In the data rows, the value 128 means zero.
Here are some points:
[149 160 113 144 159 161 127 117 140 167 126 145]
[164 159 109 154 164 162 126 129 150 163 131 152]
[178 150 149 140 151 172 114 128 133 166 124 139]
[117  80 121 119 105  67 139 115 109  73 117 124]
[100  72 160  49  94  87 142 126  75  92 133  99]
[144 149  85 172 156 157 119 144 152 146 129 144]
[ 98  78 165  63  85  97 123 118  74  93 118  89]
[112 118 139 114 120 126 135 103  98 101 120 130]
[ 90  80 183 103  80 101 145 113  93  78 125 123]
[ 91  80 136  86  81  90 141 128  68  75 141  89]
[152 134 105 157 135 172 107 132 165 145 137 128]
[110  95  97 116 111  92 134 145 111  89 120 123]
[137 136 156 141 160 168 125 131 159 158 125 149]
[129 117 122 110 104 134 112 133 108 130 143 101]
[ 97  49 151  74  82 110 142 133  69  95 140  98]
[168 178 136 177 160 152 123 142 171 164 130 145]
[ 70  73 105  76  87  95 142 102 109  79 124 127]
[141 127 158 165 158 172 132 137 159 158 131 151]
[160 137 149 158 162 168 107 146 155 153 117 126]
Here are 16 more points, each followed by its number:
[130 132 134  97 111 114 137 130 138  82 117 114] 0
[ 72  79 145  78  88  63 131 102 100  93 122  93] 1
[ 75  81 160 106  89  97 147 138 100  91 126 130] 2
[138 162 106 183 154 146 128 157 145 157 131 158] 3
[ 82  96 143  77  91  90 142 124  74  88 138  95] 4
[171 166  78 163 151 150 128 142 129 177 124 143] 5
[124 134 148 130 128 123 113 159 151 130 135 121] 6
[159 183  83 163 160 174 133 158 157 152 124 151] 7
[147 140 113 140 158 168 122 129 134 171 129 145] 8
[181 159 103 160 159 152 131 155 166 153 133 145] 9
[135 163 123 139 138 153 132 152 120 146 125 142] 10
[170 151 100 136 158 160 133 176 138 160 129 148] 11
[151 137 147 113 110 114 114 129 117 127 137 112] 12
[100  94 206  81  79  92 139  89  87  82 141  89] 13
[155 141  77 128 165 167 112 118 175 171 126 131] 14
[153 164  88 150 165 154 133 129 161 163 128 161] 15
Which three of these numbered points are nearest to each point below, ignoring the direction in which the first points spread most? Their numbers follow each, nearest first.
[172 171 149 178 158 167 124 174 177 156 133 144] > 6 2 9
[172 129 143 150 142 146 111 116 133 151 131 134] > 12 8 4
[ 70  95 152 113  84  88 141 150 109  83 128 121] > 2 6 3
[ 60  77 172  83  88  40 124  81  83  91 122  91] > 1 13 4
[ 79  80 137  91  91  91 124  74  98  89 123  93] > 1 4 8
[146 133 111 140 158 180 130 123 143 169 124 145] > 8 15 4
[112 100 141  75  90  89 122 113 135  79 130 108] > 0 1 6
[ 92 100 160 106  82  92 140 128  79  86 141  93] > 4 12 10
[161 211  79 177 158 174 119 137 163 155 130 137] > 7 15 10
[139 170  88 171 167 166 131 124 169 167 128 166] > 15 3 7
[ 98 103 110 116 102  54 140 127  94  80 118 119] > 3 15 9
[153 182  97 154 159 165 136 115 155 163 134 157] > 15 4 7
[ 91  78 172 102  87  92 142  90  89  99 138  99] > 13 1 4
[ 92 135 178 110 100 113 142 115 112  81 121 119] > 13 2 4
[144 121 163 167 155 161 125 146 165 163 127 143] > 2 6 1
[158 166 157 134 155 151 126 164 176 148 135 146] > 6 0 12
[105 116 170 122 110 115 140 103 107 108 122 123] > 13 2 4
[167 155 113 168 162 142 118 152 158 153 124 137] > 9 3 4
[110  96 124  78  87  79 104 101  84  98 127  97] > 12 1 4
[ 94  81 167  84  85  99 140 120  84  93 141  95] > 4 12 6
[ 78  88 183  88  83 100 147 105  99  88 129 122] > 2 13 4
[154 165 136 176 161 176 134 166 139 161 132 153] > 10 2 4
[159 170 132 163 158 153 127 128 154 171 130 154] > 4 10 8
[160 151  71 163 160 174 134 142 138 162 130 154] > 5 7 15
[163 153 105 160 161 149 126 114 149 147 128 152] > 15 9 8
[125 175 121 155 161 163 117 147 166 151 128 135] > 4 6 10
[173 164 105 176 157 149 132 156 165 153 133 154] > 9 3 7
[138 146 133 171 154 157 128 139 155 158 124 142] > 2 4 3
[163 144 143 156 159 164 128 169 180 164 132 150] > 6 2 9
[157 146  94 163 164 166 126 158 185 156 131 154] > 9 15 7
[167 137 110 147 160 150 127 158 159 166 127 143] > 9 11 8
[140 156 105 146 160 154 128 137 170 173 130 151] > 15 8 4
[149 192  91 161 155 176 126 170 178 169 128 146] > 7 10 9
[155 130 114 181 169 197 123 147 140 166 125 144] > 8 4 10
